One hidden turn or mirror swaps the rows below in pairs. Which row is each named row swapped with?
The rows were stretched afterwards, more along some directions than others.
J309: [-0.02 -1.46 -0.15 -1.89  2.46 -0.13  1.12 -0.17 -0.13 -0.96 -1.49  0.92
  0.96 -2.20 -1.34  0.48 -0.24 -3.65 -0.28  0.74]
J140: [ 1.96 -0.29 -0.36  1.45 -0.64 -0.12 -0.37  1.53  0.05 -1.06 -0.08 -0.08
 -0.22 -1.80 -1.02 -1.12  0.24 -3.16 -0.43  1.03]
J979: [ 1.88  0.10 -1.53  1.34  0.41 -0.45 -0.10  1.91  1.37 -0.80 -1.37  0.44
  1.00 -1.71 -0.19  0.01  0.25 -0.74 -0.55  0.82]
J873: [-0.18 -2.07 -1.61 -0.73  0.76  0.33  1.32  1.35  0.61 -1.03 -0.18  1.70
  1.18 -1.24 -1.63  0.80 -0.12 -3.23  0.29  0.17]
J21: [ 0.90 -2.13 -0.31 -1.10  1.58 -0.07  0.70  1.06  1.09 -2.02 -2.31 -0.80
  0.56 -3.04 -0.95 -1.36 -0.05 -2.64  0.06 -0.29]
J804: [ 2.74 -2.46 -0.96  0.65  0.56  0.26  0.21  1.27  1.22 -0.98 -1.39  1.01
  0.13 -0.90 -1.07 -0.44  0.08 -3.03  2.00  0.88]
J626: [-0.50 -1.40 -0.94  0.63  0.66 -0.47  0.64  1.32  0.86 -1.38 -0.02  1.08
 -0.01 -2.17 -0.07  0.60 -0.36 -2.51 -0.43  0.82]
J861: [ 0.61 -0.30 -0.12 -0.90 -0.61 -0.49  1.20  0.76 -0.36 -0.39 -0.10  0.46
  0.67 -2.48 -1.13 -0.80 -0.41 -2.86 -0.11  0.47]
J386: [ 0.80 -2.53  0.56 -1.95  2.86 -1.64  1.10 -1.24  0.86 -0.57  1.49  1.55
  1.17  0.06  0.13  0.50  0.69 -2.19 -0.52  1.67]
J357: [ 0.73 -1.06 -1.09 -0.03 -0.67 -0.05  0.88  1.83  1.08 -0.64 -0.65  1.05
 -0.44 -0.65 -0.21  0.98 -0.76 -1.79  0.51  0.34]
J384: [ 0.70 -0.73 -0.65  1.20 -1.71 -0.83 -1.25  1.16  1.35 -0.02  0.10  0.71
  1.56 -0.42  0.29  0.98  0.07 -0.30 -0.01  0.93]
J76: [ 0.02  0.08  1.48  1.04 -0.67 -0.79 -0.56  0.28  0.53 -0.16 -1.57  0.23
  0.27 -0.54 -0.02 -1.02  0.14 -1.19 -1.15  0.07]
J257: [ 1.07 -0.97  0.16  0.29  0.85 -2.57  0.68  0.26  0.76 -0.82  0.00  0.34
  1.80 -1.50  0.23 -1.55  0.96 -0.84 -0.83  1.66]
J719: [ 1.53 -2.88  0.60 -0.19  2.41 -1.71 -0.30 -1.45  0.44 -0.65  1.16  2.21
 -0.43  1.21 -0.38  0.18  1.09 -2.91  0.34  1.77]
J502: [-0.55 -1.73  1.49 -1.09  1.47 -1.93  1.46  0.17  1.41  0.54 -1.04  1.25
  2.20 -0.38 -0.53  0.07 -0.03 -1.60  0.89  1.06]
J942: [ 1.23 -1.26 -0.12  1.34  0.61 -2.82  0.88 -0.54  0.79 -1.38 -0.08  2.29
  0.22 -0.42 -0.25 -0.73  2.19 -3.92 -1.18  1.32]
J977: [ 0.73 -0.20 -1.95  0.14 -1.44 -0.24  0.53  2.14  0.38 -0.69  0.02  0.58
  0.57 -1.21 -0.72  0.77 -0.11 -2.94 -0.11  1.30]
J506: [ 0.67 -2.51 -1.42 -0.31  0.68 -0.23  0.30 -0.29  0.18 -1.57  1.21  2.99
 -1.08  0.41 -0.51  2.00  1.21 -3.99 -0.43  1.14]
J914: [-0.28 -0.61 -1.87 -1.68  0.03 -0.38  1.77  1.49  0.80 -1.47  0.21  0.70
  0.30 -4.27 -0.91  1.20 -0.23 -3.12 -0.39  0.51]
J953: [-0.22 -2.56  1.85 -1.39  0.79 -0.31  1.03 -0.35  0.31 -0.32 -0.51 -0.25
  0.92 -2.09 -1.49 -0.35 -0.11 -2.55  0.25 -0.10]
J653: [ 1.60 -2.16 -0.60 -1.28  1.13 -2.14  0.50 -0.67 -0.15 -1.71  0.81  1.80
 -0.85 -1.39 -0.96  0.51  1.63 -3.37 -0.83  0.25]
J993: [ 0.33  0.03 -0.73 -0.53  2.02 -1.56 -0.54  0.75  0.63 -0.83 -1.14  0.82
  2.05 -2.35  0.38  0.64 -0.68 -3.15  0.56  0.48]
J126: [ 1.04 -3.28  2.00  0.02  1.43 -2.48  1.01 -0.79  1.09 -1.17  0.89  0.09
 -0.49  1.39 -0.43 -0.97  0.95 -2.35 -0.53  1.40]
J161: [ 2.24 -2.39  0.01  0.59  0.48 -1.47  0.42  0.09  1.35 -1.45  1.70  0.27
  0.45 -0.86  0.03 -1.08  1.48 -1.59 -1.27  0.96]
J554: [ 0.04  0.35  0.44 -0.90  1.64 -1.49  0.21  0.04  0.26 -1.14 -1.09  0.50
  1.59 -3.38  0.54 -1.18 -0.33 -1.37 -0.53  0.25]
J747: [ 0.94  0.49 -1.23  1.52 -0.08 -0.47 -0.38  2.34  0.46 -2.08 -1.90  1.02
 -0.80 -2.64 -0.14 -0.14 -0.50 -4.44  0.32  0.54]
J285: [ 0.82 -1.20  0.26  1.19 -0.75 -2.09  0.54 -0.04  0.44 -0.34  1.40  0.74
 -0.13  0.28 -0.31  0.43  0.68 -0.06 -1.48  1.27]
J981: [ 0.15 -0.61 -0.45 -1.12  1.75 -0.55  1.04  1.19  0.10 -1.61  0.56  1.48
 -0.80 -2.99 -0.90  0.57 -0.64 -4.00 -0.11  0.09]
J788: [ 0.75 -2.78  0.09  0.97  0.56 -0.46 -0.45 -0.58  0.82 -1.33  0.46  1.56
 -0.20  0.29  0.09  0.47  0.68 -0.97 -0.83  0.45]
J906: [ 1.79 -3.01 -0.84 -1.59  1.66 -1.76  1.20 -0.78  0.86 -1.16  0.93  0.84
  1.65 -1.20 -0.20 -0.68  0.88 -1.69 -0.03  1.04]
J948: [ 0.27 -0.66  0.66 -0.79 -0.55 -0.18  1.22  0.59 -0.31 -0.52  0.14 -0.18
  0.54 -1.26 -0.77 -1.24  0.34 -2.58 -1.12  1.28]
J853: [ 0.72  0.13 -0.88  2.84  0.50 -1.68 -1.40  0.02  0.12 -0.94 -0.50  2.11
 -0.49 -0.08  0.89  0.42  0.64 -3.13 -0.93  2.18]
J399: [ 0.98 -1.95 -1.45 -0.32  0.60 -1.26 -0.18 -0.15  1.01 -0.21  0.11  1.57
  1.10 -0.17 -0.48  1.18  0.69 -2.08  0.93  2.27]
J556: [ 0.15  0.18 -1.48  0.67  0.08 -2.28 -0.02  1.07  0.32 -1.82  0.37  2.47
 -0.09 -2.64  0.45  1.32  0.82 -2.54 -0.94  0.93]
J490: [ 0.23 -0.83  0.99 -0.91  1.47 -0.76  1.16  0.85 -0.05 -0.07 -0.86  0.61
  0.66 -2.19 -1.71 -0.38 -0.74 -3.10  0.92  1.24]
J745: [ 0.45 -2.00  0.43 -1.14 -0.33  0.03  0.90  1.75  1.19 -0.91 -1.17  0.27
  1.08 -2.30 -2.26  0.83 -0.84 -3.99  0.83  0.89]
J828: [ 1.88 -3.25  0.71 -0.50 -0.46  1.03  1.57  0.54  1.39 -0.59 -0.40 -0.62
 -0.27 -0.30 -1.68 -0.94  1.31 -1.81 -0.47  0.94]
J509: [ 0.28 -0.40 -1.80  1.10  0.47 -1.64  0.28  1.93  0.64 -1.59 -0.44  2.80
 -0.23 -2.20 -0.45  1.40  0.10 -3.34  0.62  0.67]
J622: [ 1.25 -2.04  0.09  0.02  0.86 -2.01 -0.22  0.41  1.76 -1.01 -0.57  1.23
  1.93 -1.09 -0.77  1.02  0.16 -2.34  0.13  1.49]
J196: [ 1.65 -0.90 -2.18 -0.34  0.08 -1.09  1.74  1.29 -0.47 -2.25 -0.80  1.25
 -0.37 -3.62 -1.20  0.11  0.96 -4.28 -1.12  0.03]
J621: [ 1.32 -1.18 -0.44  0.86  1.13 -1.38  0.56  0.05  0.79 -0.85  0.09  1.27
  1.31 -1.36 -0.22  0.45  0.86 -1.33 -1.40  1.94]
J118: [ 0.70 -2.65 -0.51  0.13 -0.93 -1.27  0.67  0.15  0.65  0.75  1.06  2.42
  1.53  2.22 -0.28  1.26  0.92 -0.34  0.28  0.88]
J159: [ 1.15 -2.87  0.59 -2.64  2.12 -0.01  0.85 -0.85  0.22 -1.27 -0.28  0.06
 -0.46 -0.59 -1.25 -0.19  0.13 -2.86  0.75  0.92]
J232: [ 1.45 -1.64 -1.17 -0.25 -0.02 -1.01  0.89  0.98  0.41 -1.20  0.62  0.26
 -0.42 -0.26 -0.74  0.45  0.31 -2.91 -0.14  1.66]
J274: [-0.06 -3.29  2.19 -0.56  1.15 -1.65  1.06 -1.15  0.83 -0.90  0.92  1.26
 -0.63  0.59 -1.08  0.03  1.00 -2.81 -0.21  0.42]
J188: [ 0.15 -1.73 -0.61 -2.05 -0.12 -0.78  0.99  1.43  0.24 -0.59  0.64  1.49
  0.02 -1.23 -1.46  1.18 -0.13 -2.89  0.83 -0.24]
J734: [-0.11  0.63  0.96  1.62  0.39 -1.47 -0.55  0.59 -0.54 -0.70 -0.23  0.54
 -0.59 -0.26 -0.55  0.07 -0.89 -1.96 -1.33  0.61]
J787: [ 1.66 -1.73 -1.23 -0.06  0.67  0.70  0.49  0.25  0.78 -1.58  0.45  1.49
 -0.06 -1.80 -0.20  0.79  0.10 -1.71 -0.98 -0.30]
J835: [ 0.16 -1.94  0.99 -2.59  1.22  0.55  1.09  0.10  0.25 -0.82 -1.13 -0.39
  1.02 -2.11 -0.87 -1.50 -0.43 -2.91  0.96  0.61]
J652: [ 0.77 -1.75  0.02 -0.24 -0.06 -0.07  1.39  1.74  1.21  0.07 -0.42  0.66
  1.38 -0.44 -1.11  0.28 -0.09 -2.78  0.94  2.23]
J2: [ 0.14 -1.80 -1.36 -0.89 -0.26  0.06  0.21  1.23  0.09 -1.23  0.31  1.95
 -0.32 -0.87 -0.88  1.55  0.37 -3.76  0.76  1.37]
J662: [ 2.05 -2.66 -0.98  0.60  0.82 -0.52  0.11 -0.55  0.35 -1.26 -0.69  1.20
 -0.88 -0.31 -0.66  0.51  0.69 -1.19 -0.53  0.81]
J239: [-0.24 -0.25  0.85 -1.47  0.97 -1.13  0.95  0.70  0.68 -0.68 -0.38  0.34
  0.35 -2.08 -0.40  0.13 -0.90 -0.87  0.32 -0.08]
J748: [ 1.53 -2.30 -0.53  0.77 -0.46 -2.22  0.92 -0.23  0.88 -1.14  0.93  0.66
  0.51 -1.05 -0.43 -0.25  1.75 -0.85 -1.48  1.23]
J429: [-0.13  0.35 -1.13  0.04  2.11 -1.19 -0.50  1.16 -0.02 -1.77 -0.88  1.71
 -0.09 -1.76 -0.51  1.21 -0.87 -4.31  0.25  0.31]
J304: [ 1.66 -1.20 -1.83 -0.34 -0.62  0.09  0.47  2.07  0.79 -2.61 -1.32 -0.77
 -0.08 -4.98 -1.24 -0.21  0.29 -4.04 -0.30  0.34]

Swapped with J734: J126
Swapped with J804: J787
Swapped with J788: J747
Swapped with J977: J748
Swapped with J745: J622
Swapped with J384: J304
Swapped with J285: J232
Swapped with J196: J118
Swapped with J188: J653
Swapped with J509: J506

